Which row each row swaps with, under one turn or mirror
The rows were stretched afterwards, more along some directions than others.
Z180: [ 21  15  15   9 -30   3  -7  23   9   3  10 -30  16  16   2  -4 -14 -11
  15 -10  22 -12  20]
Z518: [ 18   1   8  -4  -3  -1 -10  18   6  -1   2 -21  17 -23  17  16 -31 -15
 -26 -21  11   9  14]
Z865: [  6  -1   7  -1  -1  13   6   8   5   5 -16  -8  -1  -2  -1   2 -13  -9
   2  -7  -2  11  -1]
Z278: [ 16  29  19   5 -32  13  -2  15  17 -19   4   1  10  -4   0   2  -8 -23
  -4 -12 -13  -7  24]
Z800: [ 26  20  -4   3 -24   8 -21  27  16  -9  10 -19  18  17  -8  -5  -6 -11
  21 -16  24 -13  36]
Z727: [ 12  19   6   0 -18  21   0  -5  15  -6   0   1   5  -3  -8   7   3 -15
 -12 -15 -24   4  17]
Z478: [  5  11   4   4  -6   6   2  -2  15   9 -11  -7  -1  -4  -7   9   4  -7
  -3  -6 -20   4   8]
Z567: [  6   5  -9   5 -21  -4  12  17   1  10   8 -21   2   2  12  -1   6 -14
  -9   1  16   3  24]
Z383: [  8   5  -5 -18  -9   8  -5  19  -7  -9  13  -4  16  22   7 -13  -1 -13
  -3 -17  22  -3  25]
Z939: [ 12   5   5 -27 -14  22  -8  12   8 -18   5   5  12  -3   1   8  -8 -20
 -30 -23   3  -4  23]
Z241: [  4  17  26  -3 -22  14  -2  17   3 -16   5   0  12  -3  18   7 -28 -24
 -10 -21   1  -2  25]
Z381: [ 19  18   7 -13 -35   8  -4  28   6 -20  15  -7  20   2  -1  -7  -4 -24
 -12 -16  16 -12  34]
Z683: [  7  35   2  17 -34  12  13  16  24  -4  -1 -18   4   7  -8   3  14 -20
  14   3 -20 -10  28]
Z388: [ 21  26   2  18 -48  15   3  22  26   4   2  -7   9  -1  -1   8  -9 -23
   1 -11 -11  -7  41]
Z592: [  7   6 -12 -11  -1  17  -8   8  11 -16   6   5   8   2  -3  -2   3 -23
   3  -7   1   2  12]
Z704: [ 15  -9   4 -15   6  15  -7   3   9  -7  -4  -1   3   0  -1  -1   0 -13
 -14  -6   5   9  -6]
Z258: [  6  25   4  -3 -21  23   1   5   2 -18   0  13   3   5   3  -4   3 -29
   4 -12  -1  -1  18]
Z451: [  0  15   2  11  -8  16   6  -4  16   6 -13   7  -2  -2  -5   2   0 -15
   9  -7 -20   4   9]
Z612: [  7   4   5  -5 -20  15  11  26   6 -14  -1 -10   4  11  14  -4  -8 -25
  -4  -4  13  -5  20]
Z178: [  7  14  12   2 -39  21   4  25  20 -19   2   5  10 -13   4   4 -20 -30
 -10  -7  -5  -5  30]
Z173: [  1  27  15  16 -41   7  16  26  19  -1  -6 -14   3 -13  10   7  -4 -32
  -6   2 -10   1  30]
Z892: [  5  17  21  10 -27  14  18  -2  22   4 -11  -1  -6 -26   2  15 -12 -26
  -9  -7 -28   9  12]
Z179: [ 13  -4  11  -7   4  19 -10   8   6  -6  -1   5  13 -22   7  14 -37 -24
 -16 -18   4  13   7]
Z411: [  0   8  14  -9  -3  21   3  13   9 -16  -9   7  10 -17   8   9 -26 -22
 -15 -16 -13  10   3]
Z751: [ -2   0   3 -15 -22  19   0  24  -1 -13   2  -1  13  10  10   2  -7 -24
  -9 -14  10  -3  30]
Z924: [ -5  23  18  12 -31  11  12  17  11  -7 -11  -8   1 -14  13  11 -12 -30
 -12  -3 -17   3  26]
Z977: [ 15   3  15  -5 -11  20   0   8  15  -5  -7   8   5 -26   6  13 -30 -32
  -8 -18 -10   8   7]
Z204: [ 18  15 -18   2 -17   1   8   6   5   5   0  -8   4   8  -6  -9  19 -11
  -1  -2   3   2  10]
Z662: [ -5  18  11  -1 -20   6   6  22  -2  -5  -4  -4   6  -2  17   2 -14 -27
  -6  -9   6   3  22]
Z439: [ 14   3   2  -9  -6   3  -4  21  -1  -4   5 -12  17 -19  11   1 -25 -17
 -18 -14  17   2  16]
Z339: [ 25  24  -1   9 -37   0 -10  29  17  -1  16 -17  19   0   3   0 -15  -8
  -1 -16  12 -14  38]
Z253: [ 15  22  15   1 -28   7   4  10  -1 -13   2  -7   7  -1   9   5  -7 -18
 -13 -12  -5  -4  14]
Z104: [ 10 -12  -2 -16   4   9  -2   5   2   2  -1   4   8 -11   6   2 -10 -12
 -19 -11  15   8  -5]
Z752: [ 19  21   6  13 -44   0   6  26  18   0  10 -26   8  19  -6  -7   5 -11
   4  -1  13 -13  32]
Z801: [ 26  29  -7  22 -37  -1   0  24  17   0  -3 -28   5  11 -10  -8  10  -3
  13   4   6 -14  35]
Z560: [  5   6   9   4 -14   9  13   9   9  -6 -14  -2  -5  -2   7   7   4 -17
  -6  -6  -8  -1  17]
Z134: [  8  21   9  10 -36   9   9  25  14   1  -3 -19   5  -4   4   8   5 -19
  -5  -1   2 -12  36]
Z670: [ 14  12  14 -10 -42  10  -7  29   1 -22  11 -10  16  10  13   0   0 -14
 -10 -13  16 -20  42]
Z138: [  9  13  -5  -8  -5  17  -4   1  11  -2   5   6  10   0  -4  -3  -3 -21
   0 -12 -12   8   6]
Z996: [  5   7   6   5  -8  15   4  -2  20   8 -11   2   3  -5 -12   2  -4 -13
  10  -8 -18   8  -2]
Z226: [ 11  22   3   4 -24  -4   4  22  -3   8   1  -8   7   7  11  -8  -9 -15
   2 -12  20  -1  21]
Z90: [ 13  37   3   8 -36  11   5  26  14 -20  10  -5  16  21 -12 -13   3 -26
  13  -9  -1 -20  32]
Z956: [ 17  -3   9 -12 -20  25  -7  18  17 -17   3  -2  15   8  -4   4 -10  -8
 -12 -19   3 -14  23]
Z871: [ 12   7   6 -10 -15   6  -3  13  -1 -19  -5  -9   4   2   5   3  11 -12
 -14  -6   6  -9  20]
Z525: [ 19  13  11  -2 -32  12  -7  22  12 -11  23 -10  22  29  -4 -13  -3 -13
   5 -18  22 -17  26]
Z61: [  9 -10  -1 -21  10  12  -4   3  -1  -4  -4   4   0   2   6  -5   0  -9
  -3  -9   6   8   2]
Z643: [ 10   4   6 -16  -7  19  -2  23  13 -21  -2   5   8 -14   7   1 -26 -32
  -8 -18  -5   1  17]
Z53: [ 18  -8   5 -24 -10  18  -7   9   5 -14  -2  15   6 -12   5  -1 -10 -25
 -10 -17   2   9  15]
Z115: [ 15   8   2  -9 -13   3  -6   6  11   9  -6 -20   3 -11 -10   8   6  -8
 -11  -4  -6   1  13]
Z271: [  6  14  -5  -2  -2   9  11   9  11  -3  -7  -2   7 -11  -1   3  -4 -22
 -23  -5 -22  10   4]
Z216: [  4  21   1   8 -13  12  11  -2  21   6  -7   2  -4  -3  -8   5  12 -15
   1  -3 -28   4  16]
Z56: [ -7  17  15  -5 -23  15   8  15  -1 -17  -5   4   7  -7  14   7 -14 -30
 -10 -10  -6   3  14]
Z158: [ 21  20   1   4 -55   6   4  23   9  -7  13  -5  14   6   9  -2   9 -24
  -2 -12   7 -15  46]
Z706: [ 23  27   5  29 -34   6   3  13  21   5   2 -16   6   3  -3   9  -5 -14
   7  -4  -5  -7  33]
Z437: [ 17  11  -5 -20  -2  24 -14   3  11  -7  10  13   8   6 -11  -6   2 -16
   1 -16  -3   0  18]
Z98: [ 13  -6   7  -9 -15  11 -10  13   0 -15  -2   3   6  -3   3   2  -7  -5
 -10 -14  20  -6  15]
Z580: [ 23  -6   9 -10   5  16 -20  12  19   3  -6  -5   8 -12  -2   5 -18  -5
 -13 -13   7   7   9]
Z301: [  8  14   0  20 -24   8  20   2  22   7  -6  -2  -1 -11   2   5  -5 -18
  -1  -1 -21   3   7]
Z547: [ 11  22  -5   0 -25   6  11  10   1  -4   3  -8   3  26   2  -7   6 -17
   3 -12   9  -7  17]
Z963: [  1  21  -1   9 -38  22  10   5  13   3  -9  11   0  -6   4   7   0 -23
   1  -5 -11   3  23]
Z689: [ 17   3   2  -9  -3   2  -9  16   7  -5  -3 -14   6 -21   7   6 -24 -15
  -9  -8   5   7   5]
Z844: [ 15  28  -4  13 -49  10   5  30  19 -12   4 -15  14   7   4   3  -3 -19
  -3 -11  -9 -18  42]
Z970: [ 12  19  15   8 -29   4   2  21  11 -20  11  -7  18  -3  11   7 -20 -18
 -18 -19  -3  -4  26]
Z21: [  6   8  -2  -3  -1  21  -7  -6  13  -1 -11   3  -3  -2  -3   9   6 -10
   0  -5 -17   5   9]

Swapped with Z98: Z567
Swapped with Z706: Z179
Swapped with Z271: Z90
Swapped with Z138: Z278
Swapped with Z226: Z115

